-0.25  -1.50  0.12
-0.14  1.16  -0.36
0.62  0.84  0.41
-0.08  -0.91  0.58
0.21  4.81  0.59
0.70  1.71  1.22
-0.22  -2.79  0.90
-0.41  -2.45  -0.33
0.36  -1.97  -1.49
-0.76  1.90  0.59
:
0.12  -0.36  0.41  0.58  0.59  1.22  0.90  -0.33  -1.49  0.59
-1.50  1.16  0.84  -0.91  4.81  1.71  -2.79  -2.45  -1.97  1.90
-0.25  -0.14  0.62  -0.08  0.21  0.70  -0.22  -0.41  0.36  -0.76

2.83  -0.39  -3.77
-0.50  0.68  -2.00
-2.06  3.53  -1.82
3.34  2.45  -4.90
-2.28  4.33  -2.14
0.20  1.88  0.50
-0.04  2.16  -0.33
:
-3.77  -2.00  -1.82  -4.90  -2.14  0.50  -0.33
-0.39  0.68  3.53  2.45  4.33  1.88  2.16
2.83  -0.50  -2.06  3.34  -2.28  0.20  -0.04

4.37  3.78
4.57  2.74
:
3.78  2.74
4.37  4.57

-0.95  -1.61  -1.30  1.82  3.13  0.37  -1.66  3.20
-5.23  -2.24  2.28  1.95  5.05  -1.12  1.50  2.20
-1.13  -2.59  -1.74  1.20  0.97  -0.54  0.10  0.97
0.44  1.12  -0.98  1.13  1.44  0.49  -2.03  1.51
1.61  1.15  2.16  -2.21  -1.57  0.89  0.53  -0.71
2.44  1.74  1.30  -2.76  -3.54  0.72  0.56  -2.64
-2.01  -2.38  -1.68  1.27  -0.24  -1.72  1.70  -1.10
1.51  0.51  -2.09  0.36  -0.19  0.47  -2.21  0.56
2.03  1.90  1.69  -2.89  -3.39  0.55  0.66  -2.95
2.30  -0.42  -3.05  0.66  -0.68  0.63  -1.99  1.25
-1.38  -1.13  -2.04  2.64  2.49  -0.49  -0.95  2.12
2.56  1.41  0.08  -1.13  -0.29  1.44  -2.15  1.16
:
3.20  2.20  0.97  1.51  -0.71  -2.64  -1.10  0.56  -2.95  1.25  2.12  1.16
-1.66  1.50  0.10  -2.03  0.53  0.56  1.70  -2.21  0.66  -1.99  -0.95  -2.15
0.37  -1.12  -0.54  0.49  0.89  0.72  -1.72  0.47  0.55  0.63  -0.49  1.44
3.13  5.05  0.97  1.44  -1.57  -3.54  -0.24  -0.19  -3.39  -0.68  2.49  -0.29
1.82  1.95  1.20  1.13  -2.21  -2.76  1.27  0.36  -2.89  0.66  2.64  -1.13
-1.30  2.28  -1.74  -0.98  2.16  1.30  -1.68  -2.09  1.69  -3.05  -2.04  0.08
-1.61  -2.24  -2.59  1.12  1.15  1.74  -2.38  0.51  1.90  -0.42  -1.13  1.41
-0.95  -5.23  -1.13  0.44  1.61  2.44  -2.01  1.51  2.03  2.30  -1.38  2.56

-0.34  0.55  -3.37  2.13  1.18  -2.52  0.75  4.63  2.78  -5.28  1.26  -0.62  -3.98
0.14  -0.98  0.36  1.02  -0.52  0.17  -0.28  1.06  0.56  -0.17  0.47  -1.52  3.02
1.00  -2.70  1.62  -0.74  -3.00  0.91  0.84  3.16  -3.13  0.56  -1.82  0.76  -4.11
:
-3.98  3.02  -4.11
-0.62  -1.52  0.76
1.26  0.47  -1.82
-5.28  -0.17  0.56
2.78  0.56  -3.13
4.63  1.06  3.16
0.75  -0.28  0.84
-2.52  0.17  0.91
1.18  -0.52  -3.00
2.13  1.02  -0.74
-3.37  0.36  1.62
0.55  -0.98  -2.70
-0.34  0.14  1.00

-1.29  0.85
4.77  0.30
:
0.85  0.30
-1.29  4.77

-4.97  -0.59  -1.11  -2.98  0.11  5.31  3.16  -4.07  -2.80  1.06  -3.86  2.24  2.27  4.35  -2.44  0.08
-4.97  -0.55  -1.52  -2.05  0.11  5.31  4.28  -3.28  -3.91  0.79  -3.86  1.57  3.00  4.59  -2.44  0.19
-4.97  -0.55  -1.52  -2.01  0.11  5.31  4.31  -3.28  -4.03  0.79  -3.86  1.57  3.00  4.59  -2.44  0.19
-4.97  -0.55  -1.56  -1.14  0.11  5.31  4.71  -2.56  -4.72  0.54  -3.86  1.03  3.16  4.59  -2.44  0.32
:
0.08  0.19  0.19  0.32
-2.44  -2.44  -2.44  -2.44
4.35  4.59  4.59  4.59
2.27  3.00  3.00  3.16
2.24  1.57  1.57  1.03
-3.86  -3.86  -3.86  -3.86
1.06  0.79  0.79  0.54
-2.80  -3.91  -4.03  -4.72
-4.07  -3.28  -3.28  -2.56
3.16  4.28  4.31  4.71
5.31  5.31  5.31  5.31
0.11  0.11  0.11  0.11
-2.98  -2.05  -2.01  -1.14
-1.11  -1.52  -1.52  -1.56
-0.59  -0.55  -0.55  -0.55
-4.97  -4.97  -4.97  -4.97
---
-2.82  0.78  -0.19
-3.04  0.77  -0.23
-4.41  0.62  0.40
-3.83  0.77  0.16
:
-2.82  0.77  0.40

-1.13  0.93
4.72  -4.03
:
-1.13  -4.03

1.30  4.29  -0.08
2.90  -3.39  2.27
0.55  -4.23  -2.80
:
1.30  -3.39  -2.80

4.68  -3.47  3.96  -3.97
-0.75  2.28  -2.42  3.46
2.44  -1.20  -3.39  -3.32
:
4.68  2.28  -3.39

-0.26  3.03  -1.50
-1.93  -1.75  1.21
-1.48  3.61  4.09
-2.90  0.30  -1.89
-0.90  -2.44  -3.42
:
-0.26  -1.75  4.09

2.24  -3.92
-3.14  -4.31
-2.30  -4.35
3.45  -3.45
2.96  -3.63
:
2.24  -4.31

-3.67  0.18  2.52
5.53  0.16  -1.56
-3.24  -3.02  1.25
-0.74  2.61  3.09
-2.12  4.84  1.11
:
-3.67  0.16  1.25

2.00  1.58  0.58  -2.39
-1.26  1.15  4.83  -3.05
1.14  1.89  -0.03  -2.92
-0.14  -0.40  4.69  -3.04
:
2.00  1.15  -0.03  -3.04

0.38  1.05  0.03  -0.61
1.06  -2.13  -2.05  -3.59
-2.29  1.26  0.95  0.68
-3.03  -4.62  -1.33  1.84
2.56  -0.87  -1.20  -3.36
:
0.38  -2.13  0.95  1.84
